A single turn carries every row of the set below to another of its rows. Some are shown first; where does it send the rows asked next?
K985: [  4   9 -41 -20  12  41   8  54 -17 -31  24  25]
K527: [ 24   6 -30   4 -13  42 -28  16  -1 -20  22 -61]
K336: [ 16  26 -15 -12 -35  -8  12  -8 -19  16  32 -23]
K872: [ 19  30   0 -29 -22   9  -7 -41 -43 -13 -31  -5]
K780: [-28  -7 -50  -8  20  34 -13   3 -29  -8 -48 -19]
K213: [-13  -9 -44  18   2  47  16  -6 -31 -14 -50 -11]
K466: [  7  25  27 -32   4  33  11  56 -25  12 -22  -3]
K18: [-16 -13 -26  14  -1  49  29  19  -5 -40 -20 -24]
K849: [ 29  -3 -35  -9 -11  53 -31   6 -13 -30  21 -57]
K43: [  5 -40 -15 -15 -13  38 -51  15 -27  18   0 -34]
K806: [-22  21 -35  29   3  27 -41  24 -12 -22 -20 -26]
K889: [ 16  46  28 -14 -14   8   8  35  -8  -7 -27  18]
K733: [  4 -39 -23 -41  -3  52 -16  34  10 -11 -18  -5]
K293: [ 21  -9 -22 -51  21  56   4  -8 -19  30  -3  -7]
K442: [ 16  48  -4  15 -31  14  19  12 -61 -23   0   5]
K228: [-19  19 -21  21 -42  28 -26  41  -1 -38 -22 -15]
K832: [ 10  46  -3  17 -31   3  -3  13 -64 -24   5   3]
K129: [-12  -4 -40  -2 -15  69   0  53  -1   0  17  -9]
K546: [-10   7  21 -20  14  39  12  61 -33  -8 -11  14]
K412: [ -8  25  -8 -17  32  41 -33  31 -10  18 -30 -35]
K112: [ 50 -43  -6 -29 -12  22 -33  -9 -17  -6 -21  -9]
K13: [-15 -14 -19 -20 -15  31  13  12  -8 -38 -46  36]
K80: [ 19  33  -1 -18 -21  20 -21 -10 -36  30  28 -34]
K234: [ -6  30 -28  18 -34  18 -24  42  -5 -50 -14 -20]
K656: [ 21  14  20 -22   1  22  11  48 -52 -47 -12 -15]
K436: [ 11   9 -23 -51  -5  18  18 -19  -4   7  20  34]
K121: [-24  42 -21 -19  -2  19 -20 -23  -7  11  14  13]
K77: [ 10   3  -3 -17 -57   8  27  28  -6 -34 -10   9]
K488: [ 17  28  -3  -2 -13  24 -14 -13 -44  22  31 -42]
K266: [  5 -21   4  -7 -50 -10  -1  -1  -9   2   6  27]
K343: [ 27 -41   0 -14 -26  31 -54   2 -17  -8 -12   6]
K169: [-20 -14 -38  -5  14  45  -3   7 -17  -7 -55 -13]
K667: [-23  11 -47   6 -28  18  -1   8   4  10 -33 -31]
K366: [ 63 -27  -7   2  -7  49 -23  19 -36 -14  13  -9]
K957: [  7  42 -15 -46  11  55   2  35 -20 -46   9 -13]
K11: [ -8  15  -1 -14 -19  37  -1  10 -16  21 -41 -58]
K908: [ 10  20 -39 -57   2  24   9 -10 -11 -15  30  17]
K132: [ 37  24 -38 -40   6  16  -6 -21 -45   5  16  13]
K657: [ 11  30  -6  25 -14  23  14  55 -49 -15  14   5]
K180: [ 10  12 -15 -14  23  64 -43   4 -45  14  -7 -28]
K638: [ -7  15 -15 -16 -47  27 -44   9  -8  -4  20  40]
K467: [ 44 -45  -3 -31  -8  30 -32  -8 -15  -2 -20  -4]
K732: [ 11   9  22 -30   1  27  13  -1 -47  19 -34  33]
K977: [ 38  -9 -14  -9  -5  14 -36 -11 -25 -37   8 -56]
K96: [ 32 -25 -23  17 -39  43   9 -18 -57  -9 -13  -3]
K990: [ -4  14  16 -26   7  38  19  57 -30  -3 -19  19]
K999: [ 10  15 -19 -33 -11  18  30 -14   5   7  20  30]
K847: [ 32 -14  -7  -5  10  18   9 -36 -45 -14 -30 -32]

K806 goes to K657
K96 goes to K11
K832 goes to K488
Now find these:
K990 goes to K436
K667 goes to K656
K266 goes to K847
K908 goes to K343
K228 goes to K442
K132 goes to K43
K546 goes to K999
K733 goes to K13
K77 goes to K872

